128 stands for zero in the data rows.
Some points, one per row:
[ 95 120 121 123 140 130 115 141 117  81 128 120]
[114 143 142 142 132 125 117 144 113 118 140 134]
[111 105 175 127 145 125 143 109 109 128 149 124]
[ 96 190 111  31 116 171  59  70  89 161  81 203]
[ 99 177 118  92 118 157  87  91  85 158  98 191]
[125 122 143 137 150 133 119 109 126  90 123 142]
[156 155 117 126 162 126 160 107 117 107 160 144]
[ 87  73 171 166 106  79 183 166 196 155 144  93]
[103  98 129 144  96 102 161 149 167 170 145 109]
[ 80 115 180 131  74 116 162 140 184  92 120  97]
[ 95 105 155 101 114 106 160 157 163 147 164 106]
[119 124 125 117 142 128 137 111 144 111 123 139]
[ 95  91 149 162 104  81 179 146 173 140 148  96]
[ 86 106 154 172 108  81 156 136 193 149 156  93]
[101 106 147 146 107  90 142 114 158 165 182  87]
[169 104   3 138  55 120 139 169 147  59 118 103]
[ 98 147  55  96 143 142  94 139 121 139  91 138]
[115 112 143 135 144  96 137 125 130 105 189 133]
[ 79 114 140 152 125  83 161 125 156 169 129 105]
[106 128 131 127 139 109 161 107 131 145 172 129]
[164 109   3 134  59 131 137 175 151  98 126 100]
[158 121 142 143 147 162  95 133  93 144 122 129]
[ 93 154 108 166 157 130 160 110 114 126 108 131]
[167 134 140 118 158 154 111 128  88 149 126 140]
[124 173 126 122 149 101 150 112 130 104 135 123]
[170 123   3 120  63 142 132 185 159  47 113 101]
[158 150 165 125 147 118 126 110 162 108 163 113]
[163 147  93 141 165 153 107 129  94 132 115 155]
[113 221 148  51 124 177  82 101 108 148 106 170]
[ 95 109 138 116 126 119 150 136 124  86 129 120]
[158 167 140  78 144 136 114 118 112 182  95 162]
[146 112 129 150 165 143 104 124 110 150 115 142]
[ 97 124 108 108 141 155  92 143 110 100 113 138]
[161 144 127 123 161 157 124 104  88 170  98 120]
[160 156 125 128 162 144 105  76 106 156 124 158]
[128 120 153 111 143 125 115 125 125 122 109 122]
[109 124 159 158 159 131 144 101 120 116 125 118]
[126 132 140 157 147 108 130 139 133 105 155 134]
[ 82  79 128 163  92  83 157 160 197 137 162  75]
[100 144 142 121 124 104 166 221 154 119 178  93]
[ 93  80 140 117  75 125 133 139 179 117 123 100]
[113 100  68 122 143 155  97 139 111 117 103 146]
[156 115 129 137 152 137 132 128 117 120 152 114]
[154 133 119 136 147 130 121 115 103 128 159 131]
[115 200 116  46 122 172 106  97  96 174  92 172]
[163  87 145 147  74  64 171 172 179 146 152  59]
[ 97 123 141 149 153 101 148 128 120 119 153  85]
[145 126 141 147 150 104 122 101 119 118 133 143]
[ 91 104 120 177 109  81 177 166 188 146 151  69]
[126 145 128 121 145 126 115 106 117  95 149 139]
[ 82  85 154 199 104  78 168 151 182 128 141  72]
[158 113 119 135 154 134 113 125  92 130 129 145]
[ 94 125 132 140 164 105 130 101 121 109 137 127]
[167  97   3 110  39 142 156 163 159  31  86 131]
[127 184 110  64 139 183  82  70  95 142  57 181]
[ 85 103  95 141 124 121 117 142 133  68 116 111]
24 more points follow, each with its number after it:
[105 134 157 135  99  96 153 116 165 177 177 111] 0
[163 100 134 134 143 155  98 115 102 140 113 149] 1
[135 197 109  40 147 146  82  82 101 140  80 175] 2
[147 131 122 129 152 141 105 119 108 112 103 159] 3
[163 131 141 104 150 137  98 110 105 142 116 156] 4
[125 183 164  70 121 155  84 104  86 168 108 170] 5
[128 176 130  82 143 165 106  78  91 176  92 170] 6
[168 166 125 126 139 145 101  98  91 152 146 145] 7
[105 129 139 155 120 100 156  75 186 142 160  85] 8
[ 92 110 136 134 108 120 167 162 140 125 171 121] 9
[126 106 125 124 147 147 107 118 131  99 117 118] 10
[172  79 138 140  68  90 189 143 184 145 159  73] 11
[105 181 156  80 125 194  99 102  96 170  95 222] 12
[112 126 143 128 148 140 136 168 120  86  99 144] 13
[112 116 140 161 148 122 134 134 118  84 197 137] 14
[111 135 130 119 139 130 133 107 128 131 131 132] 15
[140 128 134 144 140  99 105 129 152 107 142 117] 16
[165  91 136 174  70  67 176 159 164 127 179  77] 17
[174  84 144 163  77  88 172 163 171 129 163  88] 18
[155 138 125 128 155 149  99 124  98 156 113 114] 19
[106 143 133 126 140 167 107 114 114 104  85 146] 20
[146 116 144 130 150 104 123  87 139 148 180 132] 21
[114 124 151 144 102  87 167 131 158 127 162  85] 22
[161 129 118 118 152 143 115 129  86 135 109 150] 23
Which of these numbered points is nearest to each point below, looking only along the 3 directions in which the first points spread most? Its number follows each.
[ 90 149 130 164 152 128 129  97 110 108 109 122] > 15
[122 162 153 124 141 125 132 118 148 122 135  97] > 15
[171  94 145 182  71  67 206 177 189 150 164  90] > 17
[ 80 107 114 171 119 121 152 155 141  59 138  96] > 18
[152  75  11 150  57 130 148 170 146  43 111 107] > 18
[147 137 129  62 139 154  89 122 108 142  96 145] > 20
[108 132 135 119 152  98 151 126 129  94 156 105] > 16
[171 118 112 143 157 165  94 131  85 160 118 145] > 23
[167 150 143 127 128 166 103 110 107 151 112 145] > 4
[152 133 125 131 142 117 121 131 115 116 132 142] > 10
[149 150 144  96 153 134 116  82 113 167 118 148] > 4
[164 131 138 103 154 163  94 104  91 148 131 159] > 7
[173  99 157 157  64  67 167 226 172 126 124  93] > 11
[164  72 132 172  85  59 200 175 175 148 151  54] > 17
[124 113 142 111 134 103 121 123 134  92 116 125] > 13
[121 133 119 102 128 144 130 113 129  67 137 136] > 10
[131 186 121  44 146 142  75  80  91 138  43 155] > 2
[165 128  98 140 151 132  83 123 120 124 104 138] > 3
[116 198 116  28 134 164  86  67  91 157  83 188] > 2
[142 119 132 156 143 106 121 119 134 110 189 132] > 14
[167 132 149 112 127 147  99 130  93 166 100 162] > 4
[ 93  96 126 131 108 124 150 163 149 128 143 103] > 9
[154 143 132 189 138 150 124  90 118  93 172 125] > 14
[118  86 158 157 150  99 138 141 140  92 154 133] > 14
[169  77   3 149  46 120 166 222 168  13 133 115] > 18
[159 131 122 114 152 137 104 120 109 165 135 128] > 19
[119  88 165 141 161 120 138  83 126 127 142 136] > 21
[ 92 113 123 134 117  98 159 179 154 142 157 114] > 9
[162 184 138 116 163 123  86  96 115 162 128 161] > 4
[ 88  82 139 148  93 131 118 133 181 124 130 104] > 9
[117 167 129  88 144 145  75 100  95 189 110 153] > 5
[118 163 115  45 132 172  79  95  94 170  82 188] > 2
[ 92 125 154 173 105  91 162 168 190 147 135  84] > 22
[163 116 131 151 146 133 127 139 115 128 178 131] > 14
[138 186 127  85 123 168  91  80  83 156 122 164] > 6
[127 119 134 167 150  92 119 131 145 120 142 106] > 14
[171 103 152 172  72  61 204 167 166 143 163  84] > 17
[172 151 118 136 162 176 108 136  81 137 125 153] > 23
[ 90 105 114 132 115 113 164 165 163 117 179 112] > 9
[149 155 102 119 146 179 113  87  99 156  99 172] > 4
[ 90 103 107 138 132 128 139 100 119  67 118 116] > 13
[151 134 123 134 162 144  96 124 107 129 120 140] > 1
[111 170 146  87 123 178  86 106  92 124 114 187] > 6
[ 94 119 127 136  97  83 168 151 154 155 229  91] > 22
[119 114 169 126 143 113 135  80 138 111 160 119] > 21
[170 158 135 125 142 180  98 121 106 162 123 142] > 4
[136 149 131 155 156  96 120  86 131 124 155 122] > 21
[ 95 213 141  43 116 170  89 101  94 144 101 186] > 12
[104 124 139 135 151 131 172 142 117 103 112 113] > 16
[105 130 141 132 118  89 132  88 183 171 150  98] > 0
[153 129 112 138 156 139 127 112 101 114 161 125] > 1
[123 124 153 142 156 109 141 121 137 127 149 116] > 21
[100 138 179 140 123  67 159 117 149 158 171 106] > 0
[ 88 103 149 164  96 104 158 155 171 131 159  96] > 22
[159 114 117 115 157 151  94 136  82 117  83 165] > 23
[ 94 177 172  15 123 178  63  62  87 177  83 194] > 12
[115 164 131 134 144 153 127 133 115  83 121 130] > 10
[174  97   3 156  19 133 127 180 157  68 138 100] > 18
[109 128 157 133 146 111 174 136 137 137 145 120] > 8
[110 174 136  97 106 185 104 105  73 162  88 179] > 6
[171  58   3 153  38 128 148 232 161   9 111  89] > 18
[ 95  93 172 143 100  99 164 107 169 148 105  90] > 0
[170 193 132 121 164 147  89 104 118 137 124 145] > 7
[165  93 139 179  59  65 222 195 187 119 153  86] > 17
[145 115 118 129 142  98 116 119 123 112 139 138] > 10
[166  86 109 174  53  96 185 253 184  72 139  56] > 17
[163  72 136 182  69  55 175 178 171 132 138 100] > 17
[125 143 160 141 142 132 135 103 110 109 151 140] > 21
[101 121 147 131 121  70 155 123 174 146 165 107] > 8
[111  93 144  91 139 120 120 121 130  97 124 139] > 15
[ 96 132 132 136 154 156 124 144 105 120 102 135] > 15
[162 112 147 189  67  84 201 174 179 163 176  93] > 17
[159  83 123 150  56  72 200 155 176 143 152  85] > 11
[103 149 118 147 162 114 140 118 106  60 132 124] > 10
